Rotation paths and how fast each direction turns (degrees each step)
Each turn is a multiple of 5 degrees from 10 to 175, or 0.
Each row of a path follows its step; steps can be skipped.

step 0: [-34.2 -18.6  17.5  25.6  15.5 -10.9  14.7  15.4   3.5  18.4  51.5 -58.2
  -2.9  38.7 -11.9 -24.7 -18.3  25.3 -12.3  57.9   1.4  -1.5  -5.2  29.6
  -5.6  12.2  31.7 -15.9  17.5 -27.2  -9.5 -40.5  15.3 -20.7   2.2  32.1
   6.3  26.7  15.3 -11.5   9.2  44.7]
step 1: [-17.3   1.2   6.3 -15.1  47.7  25.7  -0.5  12.0   1.0 -47.6  19.2 -49.7
   7.8   6.5  21.3  49.4 -18.3  -3.7 -65.2  22.4   9.8 -18.3  19.8   0.4
  50.7 -15.4 -19.8  -8.2   6.8 -23.5 -18.0 -39.8  41.3 -22.6   2.8   0.7
  -9.2  -3.0 -15.3   1.1 -18.9   0.2]
step 2: [-37.8  22.9 -61.0   3.8 -15.0 -33.0  11.7   4.6  -4.2 -17.5 -18.8 -35.3
   4.9  30.2  -7.8  32.6  12.3 -31.2 -39.8   5.2 -12.4 -20.0  20.3  -5.8
  -7.2 -49.6 -18.6 -21.2  26.2  18.0 -12.1 -24.7 -23.6 -16.8  -8.8   2.5
  -7.5  67.2 -10.4  28.3  -3.9  23.5]
step 3: [-65.6  15.6 -31.5  21.5 -20.5  -9.8  11.4 -28.4 -12.5 -12.5   5.3   9.6
  45.5  32.6  42.3  42.5 -11.6  48.4  10.6 -15.4  -4.1  -1.5  -0.3  17.8
  -9.6  11.2   0.0 -23.2 -34.0  15.4 -42.9 -30.5   3.5 -40.6  35.6  -3.4
   9.1   0.9  -0.2  14.1  -3.7  21.8]
step 4: [-42.8   1.2   7.7 -16.2 -19.9   4.2  10.4  -3.8  41.7 -16.4  36.2 -24.8
  13.4  54.0   0.3  -3.2 -23.3  -2.5  10.0   5.2   5.0  -3.0 -34.8  35.4
 -10.3 -41.3  29.0  48.7  25.0  -4.8 -28.4  11.1  32.2 -41.5  15.6 -11.7
 -22.9  -2.2  11.6   5.6  30.3  41.2]
step 5: [-21.3 -40.9  -4.6  13.2  52.5  -7.1  -8.0   2.2   5.6  -8.9  17.2 -33.7
  -7.2  14.8  -7.0  20.7 -66.6   0.7 -28.7   5.7 -10.1  -9.3   2.8  35.0
  39.1  -2.9  28.4 -18.5  -0.6 -14.9 -12.4   8.4   5.8 -54.1 -12.1  21.0
  37.2  43.8  15.8 -33.7  32.4   6.9]
step 6: [  4.5  35.9  -8.8  19.9  44.4   2.6  35.5 -21.5   5.3 -26.6  15.7 -75.5
 -30.9  39.3   6.7  13.2  -3.9   1.6 -17.9  -9.6  -8.3 -19.7  22.5  27.1
  11.9   2.1 -18.5  -2.6  13.4  19.8   5.1 -73.0   7.5  -8.3  -3.9  18.5
 -14.9  24.5 -16.9 -10.5 -14.2  25.7]
step 7: [-27.1  13.6  -1.0   3.4   3.7 -18.2 -20.0  32.5   2.0 -38.4 -11.9 -29.7
  19.5  54.5  26.0  46.5   7.8  10.9  -8.8  -9.5  13.9 -39.0  11.0 -41.0
  -8.1 -63.8   2.9 -36.8 -34.8  -8.8 -21.8 -39.3  -5.2 -19.0  14.2 -20.3
  -6.1  23.0   9.6  -2.7  -9.2  -4.3]
step 9: [-60.1  24.7  -8.6  -4.9  26.9   3.5   1.5  -8.5  34.7 -19.7  11.0  12.2
  14.0  40.5   4.9  25.1 -19.6  13.2 -42.2 -23.3 -43.9   6.6 -11.3  14.5
  26.7  12.0  19.0  19.7  -3.5 -40.9 -19.3  14.2  27.3 -63.9   7.7   2.6
 -10.8 -21.5 -34.9 -12.9  23.6  23.9]
Directions:
[ -3.5   0.5  -2.9  -5.3  -8.6 -17.4   4.7   2.1  -7.3   3.5 -13.7   5.2
  -0.6  -0.9  -2.8  -9.6  -0.9   0.7  -3.0   6.0   6.7  -7.3  -2.6   5.9
   1.8 -12.1  18.4  -1.1   1.3   1.0   2.0  -4.0   0.7  -8.8 -14.1  13.7
  14.3   5.0   6.1   0.4  -5.3 -17.5] : 135
[  4.3   0.1  -1.0   4.8  -0.8   6.2  -6.0  -3.0  -4.3 -15.2  -8.8 -14.2
  -1.5  -0.9   7.8   4.6   9.7   1.1 -12.4  10.4  13.7  -3.6  -4.9 -14.3
  -4.3   3.1   4.7  -4.1   0.4 -12.8   9.0 -13.3  -4.7  15.6  -1.1  -2.1
   8.9   6.5 -10.7   8.8   0.9  -1.7] : 65
[  2.0  -2.7 -11.3   1.8   2.5   1.8  -2.0   1.4  -2.8   6.2   8.4  -6.6
  -5.9  -7.1 -12.0  -3.5   0.7  -0.6   0.6  -6.8  -7.4 -12.1  -6.9 -10.0
 -12.5 -22.1  -1.0   4.2  -8.1 -23.6  -4.9  10.7  -7.7  -6.7  -2.5  -4.2
  -6.1   5.0  -2.8   4.1  -0.7  -1.5] : 140
[ -5.2   3.3  12.9  -7.9 -10.8  -3.0   2.0  -9.7   4.7  -8.9   8.7  -2.2
   1.1  -2.8   9.7  -3.3   9.4  -5.9  -4.9   2.8  -3.8   5.7  -6.6 -14.0
  11.5 -18.0 -11.6   9.3  -7.0   4.4  -5.8   3.9   1.9   5.1  -6.0   0.9
   7.6   3.1   2.1 -20.6   3.6  -0.3] : 130
[ -2.3   6.4   1.9  10.3  -2.1  -3.4  14.5 -26.1  -5.2   7.2   1.4  -2.2
   7.3  -4.3  -8.9  -3.9  -3.6   8.5  -1.0   9.7  -7.1   1.5  10.3   4.3
  -6.7   5.2   0.9  -2.3 -13.3  -8.6  -0.6  -7.9  10.4   4.9   2.6   4.9
  -5.1  -5.1 -13.9  -9.4   1.9  -6.2] : 130
[-7.5 -1.8  4.0 -5.7 -3.2  8.6 14.4 -2.2 15.5 -6.6 13.4  5.0 -8.1  1.3
  6.7 -8.5 -0.8  1.0 -0.9 -1.8  6.3  6.4 -3.9 10.0 -7.4  6.6  8.2 -1.0
 -6.7 -6.3  7.1 11.7 -9.7 -6.7  4.6  3.6 12.4  0.1 -6.4  8.9 19.9 -5.8] : 70
[  8.4  -9.8 -12.1  10.9   3.7   0.9  -7.2  -1.8  11.5 -12.4   0.8   6.3
   1.2  -3.6  -1.3  -1.4   3.7  10.2  -9.9  -7.1 -11.3  10.1  -2.4   5.4
 -16.7  -5.1  11.8  10.1   4.3   5.8  -8.1   1.7  14.5   9.6   2.8   5.0
  12.4   0.1   4.6  -4.6  -3.9   3.1] : 65
